Each row has a name. Each question is about the rows just above it.

[167 118 151 118  87 144  89 131  96 152 124 177 138  81  94 124  85  93
  84 105 169  99 136 106 112 166 118 140 109]  pepot
[142 110  94 157  85 116 167 156 132  85  83 158 105 119 111  87 174  98
 165 164 153 122 111 124  80 165  90 166  89]  lukag
[167 118 151 118  87 144  89 131  96 152 124 177 138  81  94 124  85  93
  84 105 169  99 136 115 112 166 118 140 109]  nuri
[142 110  94 157  85 116 167 156 132  85  83 158 105 119 111  87 174  98
 165 164 153 122 111 148  94  92 153  99  79]  lin
Does one of the named rows hold [ 80 124 111 122 153] side by side, in this order? : no
Among the named rows, does one hold [138  81  94 124] next to each other, in this order? : yes
Is [122 111 148  94] printed in one of the named rows, side by side and in this order? : yes
Does one of the named rows hold [105 119 111] side by side, in this order? : yes

[107 128 136 107 121 178 155] = rarov
[106 121 142  80  98  75 107] = Zonel
[103 124 157 126 142 167 116] = pem
[105 148 112 127 132  72 185] = gepu
Is [105 148] printed in one of the named rows, side by side and in this order? : yes
Does one of the named rows hold [167 142 126 157] side by side, in this order? : no
Does one of the named rows hold [136 107 121] side by side, in this order? : yes

[109 138 154 129 119 113 136 126 132]  vefo
[135 123 134 133 128 134 123 129 145]  moto
[138 184 118 109 115 100 123 176 114]  pubos
[128 132 131 128 131 131 125 133 132]  zazan
Is [115 100 123 176 114] printed in one of the named rows, side by side and in this order? : yes
Does one of the named rows hold [128 134] side by side, in this order? : yes

[136 173 122 150 159 172 151 126  98 113 164 114 132 155 146 135 138 131
 139  98 116 121 106 166 165 108 130 148 105 156 168 109 159 129 128  90
 114  92 142 132 158 125 123 111 144  99 107 139 106 105 146 163 135 179
 122] : dopo
[128 123 113 182 142 117 137  96 109 110 130 151 122  88 156 123 122 129
 184 153 113 139  87 167 145 137 131 124 102 122 118  93 127 103 133 151
 107 125  76  85 139  71 137 131 121 114 115 149 113 137 108 132 130 108
 125] : pavat
[106 114 149 118 115 118 118 120 113 136 159 153 151 164 149 145 155 109
 127 142  89 106 167 168 158 137 174  99 100 150 161 105 129 133  70 137
 137 140 112  91 104 126 126 118 123 150 123 131  86 141 126 165 124 109
 153] : sapu
[125 152 142 111 117  88  83 139 157 120  77 110 146 133  91 149 111 100
 175 124 100 126 144 163 105 126 118 116 120 156 155 139 126 104 130 117
 108 107 142 147 122  92 149 127 124  98  97 119 170 126 149 159 100 146
 131] : giti
[126 112 153 143 158 134 170 144 107 137 161 153 106 120 132 122 117 170
 145 150 112 124 104 135 134 157 131 140 163 140 125 130 141 149 130 131
 152 157 137 172  88 159 152 131 130 151 117  90 141 169 124 121 134 162
  96] : duvav
[125 152 142 111 117  88  83 139 157 120  77 110 146 133  91 149 111 100
 175 124 100 126 144 163 105 126 118 116 120 156 155 139 126 104 130 117
 108 107 142 147 122 146 149 127 124  98  97 119 170 126 149 159 100 146
 131] : dafe
Among the named rows, does one hold [139 155 156 120] next to each other, in this order? : no
Does one of the named rows hold [117 122 132 120] side by side, in this order? : no
Is [131 124 102] printed in one of the named rows, side by side and in this order? : yes
Is [ 91 149] printed in one of the named rows, side by side and in this order? : yes
Does one of the named rows hold [146 100 159 149 126] side by side, in this order? : no
Does one of the named rows hold [144  99] side by side, in this order? : yes

[158 147 113 147 113 143  82 105 147 156] : busov
[145 148 132 141 116 138  74 163 137 132] : gar
[145 148 132 141 116 138  74 133 139 155] : mepe
[134 141 148 133 112 132  69 155 131 150] : boko
Among the named rows, does one hold [138 116] next to each other, in this order? : no
Among the named rows, does one hold [ 69 132 112] next to each other, in this order? : no
Is [147 133 112] printed in one of the named rows, side by side and in this order? : no

[170 146 113 112 106  99 168] = zela
[123 160 114 118 122 127 131] = rakal
[115 139 114 171  98 159  94] = ruv
[168  68 145 152 167 112 120] = Lusi
[140 132 174 108 124  85 118] = gupiv
[150  98  96 153 107 114 153] = zifum
[ 84  92 123 113 142 110 155] = rute
Is [123 113] printed in one of the named rows, side by side and in this order? : yes
Does one of the named rows hold [ 84  92 123] side by side, in this order? : yes
Among the named rows, does one hold [159  94] next to each other, in this order? : yes
Among the named rows, does one hold [ 98 159  93] next to each other, in this order? : no
Among the named rows, does one hold [155 110 142] next to each other, in this order? : no
Among the named rows, does one hold [171  98 159] next to each other, in this order? : yes
Among the named rows, does one hold [ 99 106 112] next to each other, in this order? : no

[147 138 107 158 101] = Ruba
[123 166 109 125 142] = feb
[158 135 104 139 110] = Gir
[134 142 105 115 144] = Sis
[135 177 121 126 140] = Devog
[121 116 120 134 103] = vola
[108 123 172 107 124] = boz
Does one of the named rows hold [125 109] side by side, in this order? : no
Does one of the named rows hold [158 135 104] side by side, in this order? : yes
Does one of the named rows hold [110 139 104 135 158] side by side, in this order? : no
Among the named rows, does one hold [147 138] next to each other, in this order? : yes
Among the named rows, does one hold [104 139 110] next to each other, in this order? : yes
Is [108 123] printed in one of the named rows, side by side and in this order? : yes

[ 81 148 101 155 129 158 177  94  99 121 121 140 125 105 108 159  67 115
  94 140 143 152 122 125  86 122 165 125 147 103 124 158 117 160 115 100
 127]  lova
[ 67 143  96 154 131 167 177  93 109 115 104 134 105 108 112 156  68 118
 100 126 146 142 126 118  80 123 157 122 155 108 137 164 129 166  99  82
 134]  bub
[178 143 145 128 126  95 120 135 103 146 180 148 189 123 116 137 135 118
 113 172 118 150 115 148 153 127 147 138 102 118  91 105  95 107 176 192
 106]  Sabis
[178 127 154 107 107 100  96 146 135 138 153 130 153 136 142 108 159 133
 135 133  96 131 129 136 156 131 116 136 102 128 103 116 126  95 161 172
 131]  bugan
[ 89 150 104 154 133 152 175  96  96 125 129 143 135 106 106 161  70 114
  94 146 145 151 121 128  92 122 166 125 144 105 122 152 113 158 120 109
 121]  sifa
[126 152 117 151 139 124 161 110  88 136 161 151 171 108 100 162  91 110
  95 171 144 157 112 142 118 122 168 132 126 108 106 126  94 141 149 151
 105]  Luvo
[148 114 143 108 117 118  99 145 150 128 122 116 116 142 146 104 161 140
 149 110 110 113 136 124 145 133 102 128 119 140 130 122 145 109 130 134
 138]  safor
[168 141 149 114  93 111 113 130 122 136 157 137 158 124 138 118 131 127
 115 140  88 146 127 135 137 130 133 137 103 110  88 135 122 102 164 169
 134]  vipu
[ 88 136 101 155 158 146 166 110 106 125 122 136 126 116 102 159  93 117
 112 143 168 134 119 129 107 122 154 122 149 126 145 129 113 161 110 101
 112]  Feve
[ 92 138 103 157 160 141 167 110 101 128 130 138 136 115  99 162  92 113
 110 151 171 138 117 133 109 121 158 123 147 124 141 125 107 160 114 110
 107]  Kif
[167 145 147 121 100 109 120 127 113 139 164 144 169 121 131 126 125 123
 110 150  95 151 124 139 138 128 141 137 104 109  86 131 113 106 168 175
 127]  likos
Among the named rows, does one hold [ 86 132 113 106] next to each other, in this order? : no
Is [117 152] printed in one of the named rows, side by side and in this order? : no
Is [ 95 141 149 151] printed in one of the named rows, side by side and in this order? : no

[185 113 113 131 180  75] = pofig
[185 113 113 145 171 179] = vezi
[ 77 171 101 153 163 142] = miz
[142 146 165 129 116 133] = Godab
[152 124 146 123  92 105] = kegim
[172 148  86 112 188 154] = ver
[185 113 113 123 104 110] = mel
[129 123 114 107 172 111] = tezo
Does one of the named rows hold [142 145 165 129] side by side, in this order? : no
Does one of the named rows hold [112 187] side by side, in this order? : no
Does one of the named rows hold [116 132] side by side, in this order? : no

[107 189  71 153] = Bofuv
[177 107 152 160] = fufo
[104 116 143  94] = tomeb
[174 109 140 149] = Roru
[177 107 152  75] = sep
Among the named rows, does one hold [107 189  71 153] next to each other, in this order? : yes
Among the named rows, does one hold [189  70] next to each other, in this order? : no
Among the named rows, does one hold [116 143] next to each other, in this order? : yes
Is [174 109 140 149] printed in one of the named rows, side by side and in this order? : yes

[124 161  83 131 130  92] : Ratol
[124 161  83 131 141  92] : bife
[180  82 127 176  73 175] : Bogo
[149 151 105 148 109 121] : zad
[135  98 161 130 124 160] : vapud
[153 118 103 159  97 134] : fop
Does one of the named rows hold [161  83 131 141] side by side, in this order? : yes
Is [121 109 148 105 151] printed in one of the named rows, side by side and in this order? : no
Is [103 118 153] printed in one of the named rows, side by side and in this order? : no

[145 109 119 115 150 115 133 108 119 110 124 160  91 122 114 102 117] : pezo
[116 135 128 134 103 141 126 145 141 144 128  96 155 134 140 143 134] : Pizet
[145 109 119 115 150 115 133 108 119 110 124 160  91 122  77 102 151] : disi
Is [151 102  77] printed in one of the named rows, side by side and in this order? : no
Does one of the named rows hold [134 140 143 134] side by side, in this order? : yes

